One turning vector, and how many ticks it has turned:
The counts run from 0 to 279.
[-0.65  2.22  0.65  1.42  1.19 -0.94  0.17 -1.41 -1.21 -0.07 -1.57 -0.84
 -2.91  1.44 -3.58 -2.13  0.94 -0.46  2.07 -1.01 -3.24  0.83  3.30  1.67
 -1.42  2.76 -2.58  2.94  2.21 -1.47  0.11  4.03 -0.75  1.38 -0.36 -1.03
  2.10  0.09  2.61  0.66  0.29  1.63 -0.82 -2.87 -0.47 -6.46 -0.56] -> 270
[-0.16  2.13  1.36  0.20 -0.67 -0.75 -0.19 -1.52  1.90 -3.20 -0.34  1.16
  0.50  1.99 -1.85 -1.09 -1.48  2.12  0.23 -0.50 -1.96 -0.18 -0.06  3.36
 -1.64 -0.55  1.47  3.49 -1.32  1.28 -1.06  2.19 -1.61  1.29 -0.27  2.43
  2.31 -1.20  3.69  2.93  2.06  4.87  1.57  2.94 -0.52 -4.17  0.66] -> 97
[-0.46  0.92 -3.52  0.38  0.59  0.36  0.66  0.41  0.48 -1.28 -2.83 -1.70
 -3.52  1.56 -1.51 -0.15  0.63  0.03  2.45  3.00  0.51  2.97 -0.63  1.98
 -1.84  4.47 -2.29  4.28  2.08  0.05 -1.60  4.25 -0.45 -0.31 -2.15 -1.31
 -0.27 -0.94  1.62  0.10 -0.96  4.82  1.73 -1.12 -0.69 -2.43 -0.24] -> 208
[-0.21  2.23  0.37 -0.17  1.95  0.67  0.44 -1.14 -4.16 -1.45  0.13  3.25
 -0.91  2.79 -2.43 -2.50 -0.49  1.95 -0.72  1.88 -1.15  1.18  1.46  3.97
 -3.14  1.63 -1.75  2.44  0.89  1.08 -0.96  0.71 -0.50  0.99 -0.73  0.66
  2.57 -2.33  3.11 -0.68  0.36  2.45  0.47 -1.06 -0.74 -6.09  1.83] -> 191
[ 0.82  2.91 -1.16  1.00  2.68 -1.75 -1.26  1.92 -0.37 -3.34 -2.05  0.10
 -2.00  2.45 -3.85 -0.41  1.39  1.65  0.33  2.76  0.92  2.80  2.36  4.46
 -2.44  2.77 -2.15  1.24  0.56  3.35  0.66  1.15 -1.72  1.12 -2.30  1.55
  0.43  2.01  2.85 -2.75 -1.18  0.66 -0.25 -0.47  0.11 -2.21 -0.11] -> 140
[ 0.07  2.33 -0.66  1.42 -1.74 -0.58 -0.70 -1.20  0.54 -0.71 -0.11  0.94
 -0.57  2.23 -1.33  0.44 -0.45 -0.53  2.91  2.34 -3.21 -0.77  0.42  0.01
 -1.15  2.39  0.75  4.61  1.76  0.54 -1.53  0.64  0.37  2.05 -2.33 -0.83
  2.23 -3.85  3.07  0.35  1.72  5.09  1.85 -1.76 -0.35 -4.31  0.77] -> 242
[ 1.96 -0.13  0.75 -1.62  0.27 -0.76 -0.55  1.51  1.45 -1.90  0.11  0.16
 -0.41  2.04 -3.92  0.79  1.15  1.50  2.58  5.92  0.07  1.08 -0.50  1.46
 -0.89  2.86 -1.85  2.51  0.42  4.01 -0.33  0.64 -0.77  3.10 -3.07  1.76
  2.27 -1.37  1.32  0.23  0.12  4.96  2.72  0.14 -1.27  0.20  1.45] -> 174
[ 0.36 -0.70 -1.48 -1.33  4.31  0.59  0.85  0.41 -2.24 -1.15 -1.34  1.18
  1.70  1.44 -5.37 -5.16  2.36  1.78  0.55  1.11 -0.24  0.51  1.70  2.66
  0.03  2.45 -2.92  2.62  1.27 -0.45 -1.15  2.68 -1.81  0.65 -2.20  1.24
 -0.77 -1.10  2.01  0.56 -1.33  2.55 -0.76 -0.73  0.11 -3.56 -0.80] -> 198
[-0.08 -0.71 -4.77 -0.43  1.06 -1.26  0.32  0.62  1.15 -1.08 -2.58 -0.98
  0.15  2.43 -3.10 -1.34  2.12 -0.57  1.72  4.75  0.32  0.45 -0.98 -0.80
 -1.92  4.20  0.33  3.60  2.88 -0.28 -3.64  2.62 -1.69 -0.26 -3.48 -0.42
 -1.02 -2.03  0.17 -1.69  1.02  2.55 -0.08 -1.65 -1.27 -2.80 -1.69] -> 214
[-0.13 -0.17 -0.65  2.28  2.02 -0.06  1.29 -1.75  0.24 -1.10 -2.96  0.73
 -1.44  0.96 -3.80 -1.77 -1.48  0.61  4.26 -1.80 -3.10  0.61  1.97  3.00
  1.02  1.31 -3.40  2.51  0.68  0.81 -0.89  3.14 -1.88  1.97  1.18  0.31
  0.97 -0.18  1.00  1.83 -0.14  3.27  0.61 -2.27  0.11 -4.66 -1.59] -> 11
[ 0.92 -0.94 -0.88  1.44  2.84 -1.27  0.14 -0.07 -0.76 -1.00 -2.25  1.54
 -0.61  1.75 -4.84  0.06 -0.63  1.86  1.93  1.25  0.21  1.52  0.74  2.10
 -3.78  0.43 -0.14  4.84  0.20 -0.88 -3.10  1.61 -0.64  0.50 -1.29  0.76
  2.34 -0.65 -1.14  2.08  0.28  4.33 -1.20  1.25  2.26 -4.51 -1.31] -> 157
[ 1.11 -0.19 -2.14 -0.78  1.81 -1.99  0.02  2.24  2.19 -2.68 -1.42 -0.85
  1.08  1.81 -5.65  0.34  3.26  1.59  1.30  3.93  0.41  0.38  0.23  1.09
 -1.13  1.97 -0.20  2.70  0.85  1.54 -2.04  1.34 -1.19  1.59 -3.67  2.06
 -1.76  1.00  1.77 -1.19  0.61  4.74  0.77  1.55 -0.40  0.62 -1.40] -> 147
[-1.53  3.32 -1.27 -0.92  0.17 -0.05  0.34  0.18 -2.68 -2.13  0.61  0.34
 -0.84  3.08 -3.36 -2.79  2.22  0.49 -0.47  2.94 -0.45  1.71  0.31  1.95
 -2.35  3.28 -1.59  4.05  2.20 -2.49 -1.40  1.25  1.42  1.02 -2.25 -0.14
 -0.24 -1.78  4.54 -2.27  0.64  1.03  1.38 -0.07 -2.30 -3.97  0.04] -> 212
[ 2.00  2.23  1.74  1.25 -1.75 -1.92 -0.66 -0.60  1.59 -5.42 -0.76  0.99
  2.71  2.52 -2.24 -1.31 -1.07  1.57  1.72 -1.44 -1.95  0.56  1.45  1.66
 -1.10 -0.56 -1.00  2.88 -1.15 -0.07 -0.62 -0.17 -1.61  1.22 -0.17  2.08
  3.02 -1.09  3.03  3.04  0.21  2.55  0.16  1.63  0.62 -5.05 -0.86] -> 71
[-0.32 -0.53  0.46  0.03  0.83 -0.75  2.05 -2.06  1.59 -1.32  1.38  0.11
  1.17  0.33 -5.78 -2.90  1.68  1.01  2.19  0.09 -3.97 -2.52  1.99 -0.89
 -0.97  2.30 -1.19  3.06  0.98 -1.03 -1.98  1.82 -2.25  1.72  1.02  0.54
 -0.28 -1.69  2.57  0.53  2.35  3.94 -1.05 -1.21 -1.23 -4.44 -1.11] -> 277
[-1.22  0.97 -0.60  0.98  1.93 -0.64  1.97 -2.39  0.19 -0.45 -1.67  0.06
 -1.17  0.73 -5.61 -2.83  0.81  0.73  1.09 -1.15 -3.52 -1.55  2.73  0.75
 -1.61  2.69  0.20  3.09  0.46 -0.74 -1.93  3.22 -2.19  1.59  1.29  0.59
 -0.79  0.23  2.50 -1.14  1.90  1.75 -1.45 -1.02 -0.61 -5.84 -1.76] -> 32
[ 0.58  4.08 -0.23  1.67 -2.58 -3.46 -2.18 -0.24  3.36 -3.64 -1.33 -1.88
 -1.03  2.42  0.26  1.14 -0.14 -0.26  1.61  1.15 -3.04  0.99  1.62  0.69
 -2.06  2.09 -0.14  1.46  0.82  1.49 -0.28  1.75 -1.24  0.31 -2.13 -0.95
  2.49 -0.01  3.68  0.08  0.43  2.27  0.91 -1.02 -1.04 -5.22 -0.29] -> 56
[ 2.15 -0.87  0.73 -1.00 -0.53 -2.91  0.02 -0.15  4.02 -3.75 -0.46 -0.73
  1.09  1.79 -1.68  1.07  0.52  2.35  1.25  3.90 -0.65  0.85  0.16  0.30
 -3.73  1.19 -0.16  2.23 -0.77  3.11 -1.47  2.45 -2.37 -0.28 -2.30  0.22
  2.58  1.01  0.97  1.94  0.50  6.30  1.77  1.50 -1.35 -1.74  0.16] -> 122
[-1.04  2.40 -0.44  2.36  0.77 -1.89 -0.35 -1.65 -1.27 -1.50 -1.74  0.77
  0.71  2.97 -2.10 -3.45 -0.83  0.57  2.04 -2.02 -3.15 -0.05  2.60  2.32
  0.34  1.03 -1.82  2.61  1.20 -0.88 -1.86  2.53 -0.32  2.10 -0.79  0.22
  1.71 -1.18  1.80  0.38  0.65  0.19  0.51 -2.46 -0.81 -6.99 -1.50] -> 5
[ 0.38  2.23 -1.89  0.95  0.34 -0.87 -0.21 -1.15 -1.15 -3.20 -0.02  2.19
 -0.11  2.78  1.05 -0.16 -1.58  1.51  2.27  1.53 -1.84  1.37  0.56  3.25
 -1.75  1.76 -3.00  2.83  0.49  2.28 -1.27  0.50 -1.04  0.83 -1.27 -2.05
  1.85 -3.42  1.78 -0.16 -0.86  4.19  2.61 -3.07 -0.97 -4.90  0.36] -> 222
[ 0.04  1.60 -0.27 -1.12 -0.82 -1.85  0.76 -1.09  2.74 -3.44  0.80  0.47
  1.86  2.03 -4.39 -2.13  1.53  0.25  1.73  2.79 -2.79 -2.45  0.52 -1.60
 -1.42  2.74  0.20  2.07  0.31  2.15 -1.94  0.34 -2.49  3.08  0.54  1.81
  0.09 -0.90  3.50 -2.09  3.20  1.29  0.74 -1.11 -4.16 -2.55 -0.12] -> 34
[ 0.92  1.66  0.48 -0.54 -0.16 -0.81 -0.95  0.22  0.52 -1.66 -0.75  0.21
 -1.45  2.12 -1.06  0.89 -0.25  0.99  1.59  3.36 -0.41  2.49 -1.05  3.84
 -0.41  1.93 -1.13  2.95  1.07  2.97  0.08  1.93  0.41  2.27 -3.02  1.31
  1.78 -2.20  2.92  1.58 -0.57  6.01  4.32  0.31 -0.78 -1.37  1.99] -> 175
[ 2.53  0.85 -0.98  1.12 -1.50 -1.23 -0.39  1.54  4.83 -4.01 -2.93 -0.23
 -0.68  2.06 -3.64  1.21 -0.94 -1.20  4.08  2.49  0.54  0.70 -0.60 -1.18
 -1.49  1.94 -0.47  2.72 -0.44  2.61 -1.12 -0.34 -2.59  2.04 -0.13  2.57
  2.82  0.10  1.38  1.16  0.95  3.02 -0.45  0.82 -0.29 -1.66 -0.98] -> 75
[-0.13  0.21 -0.61  1.59  2.43 -2.03  0.87 -1.07 -0.89 -0.91 -1.86  0.39
  1.41  2.74 -5.54 -3.86  0.04  0.17  2.75 -0.34 -2.76 -0.38  2.70  0.86
 -0.18  2.79 -2.58  2.66  1.01 -0.88 -2.12  1.69 -1.06  2.50 -0.17  1.63
  0.95  0.44  1.07 -0.63  0.69 -0.82 -1.14 -2.69 -0.87 -5.57 -2.55] -> 6
[-0.04  2.15 -2.57 -0.87  3.50 -1.60 -1.23  1.90 -2.16 -2.16 -2.02  1.23
  0.93  3.42 -4.54 -3.10  0.67  1.45 -0.13  1.74  0.93  1.39  1.51  4.13
  0.06  2.09 -1.31  1.95  1.16  1.69 -1.23  1.41 -0.65  2.23 -3.73  3.11
  0.15  0.18  2.39 -1.64 -0.50 -0.25 -0.16 -0.49 -0.01 -2.78 -0.47] -> 166
[ 0.70  3.07 -0.53  0.72 -0.73 -1.21  0.52 -0.14  2.26 -5.43 -1.44 -1.30
 -0.74  2.94 -2.03 -2.53 -0.06  0.83  2.14  0.70 -0.94  2.39  0.63  1.71
 -1.00  2.70 -4.40  1.72 -1.07  2.79  0.52  1.60 -2.57  1.22  0.63  1.80
  0.81  1.84  3.63 -0.79 -0.72 -0.29  1.66 -1.65 -3.27 -2.95 -0.32] -> 41
[ 2.27  0.65  1.28 -0.53  1.19  0.05  0.01  2.06  1.72 -2.76 -1.23  1.13
  0.09  2.09 -5.99 -1.75  0.49  0.27  0.65  2.67  0.19  0.57  1.59 -0.24
 -2.65  1.75  0.16  2.00 -0.53  1.24 -0.78 -0.29 -2.36  1.98  0.02  4.05
  3.93  1.70  1.77  0.49  0.42  1.06 -3.89  1.60 -0.28 -3.15  0.11] -> 106
[-0.54  0.15 -2.38 -0.05  1.60 -2.00 -0.32 -0.60  0.16 -0.06 -3.96 -1.28
 -1.33  2.54 -1.32 -2.35  0.18  0.60  0.16  1.87  0.19  1.92 -1.46  2.27
 -1.18  2.34  0.48  3.73  1.43  0.05 -2.99  5.60  0.11  0.12 -3.84  0.01
  0.68 -0.95  0.10  1.89  0.08  3.86  2.52  0.26 -0.48 -3.14 -0.62] -> 182
[ 0.31  0.94 -3.24  1.25  0.73 -3.72  0.03 -0.28  3.94 -4.82 -3.81 -1.79
  0.42  2.09 -3.53 -1.81 -0.08  1.39  2.56 -0.45 -0.56  1.27 -0.11  1.45
 -0.76  1.46 -1.00  2.12  0.09  1.60 -2.86  2.22 -2.65  1.62 -0.93  2.19
 -1.70  1.70  2.03 -0.72  1.00  1.05  1.19  0.51 -1.49 -1.76 -3.21] -> 68
[ 0.25  1.60 -0.52 -0.28  1.04 -0.45 -0.52 -0.55 -1.14 -1.06 -2.21 -0.25
 -2.61  1.34 -1.54 -0.44 -0.46  1.36  1.14  0.76 -0.66  2.49  0.25  5.79
 -0.54  1.53 -2.12  3.36  1.37  1.14  0.40  3.78  0.76  1.19 -2.72  0.27
  0.99 -1.24  2.19  2.10 -0.87  5.87  3.65  0.51  0.58 -3.06  0.79] -> 176
[ 0.78  0.02  0.65 -0.04 -0.48 -1.11  0.11 -0.84  4.15 -3.01 -1.42  0.59
  0.19  1.24 -3.14  0.25 -1.42  1.60  1.86  0.90 -1.60 -1.25 -0.93  1.13
 -2.22  0.86  1.41  3.45 -1.06  2.44 -2.90  1.72 -2.82  1.84 -0.17  2.17
  1.92 -0.92  1.99  3.06  2.34  6.65  1.65  2.45 -0.59 -1.96  0.00] -> 96
[ 0.16 -1.10 -2.07  0.02  0.91  0.97  0.91 -0.03  0.74 -0.16 -1.89 -0.65
 -2.03  0.83 -2.86 -0.19  1.06 -0.38  2.43  2.79 -0.79  1.33  0.30  0.06
 -2.35  3.68 -1.04  4.73  2.01 -1.68 -2.01  2.85 -0.93 -0.12 -1.68 -1.60
  0.17 -2.28  0.35  1.30  0.08  6.57  0.03 -0.23  0.79 -3.53 -0.09] -> 209
[-0.17  1.31 -3.19  0.50 -0.46 -0.46  0.92 -0.88  3.28 -2.38 -4.54 -1.67
 -1.96  1.37 -2.14 -2.60 -0.63 -0.53  3.88 -1.65 -1.22  1.00 -0.80  2.20
  1.83  3.44 -2.01  2.80  0.65  0.93 -0.73  3.54 -1.88  2.37 -0.52  0.87
 -1.84 -0.83  2.29  1.54 -0.19  3.78  2.41 -1.05 -1.38 -2.25 -1.44] -> 16
[ 0.68  1.55 -0.11  0.29  0.20 -0.80 -0.18  1.71  2.48 -2.14 -1.73 -0.28
 -0.90  1.66 -7.48 -0.50  1.52 -1.33  2.75  3.03 -0.25 -0.90  0.98 -0.16
 -1.15  2.64  1.51  3.08  0.40  0.37 -0.62 -0.91 -2.02  3.76 -0.40  3.86
  1.16  0.28  3.08 -0.95  2.04  1.97 -2.19  2.20 -0.32 -1.21 -1.01] -> 80
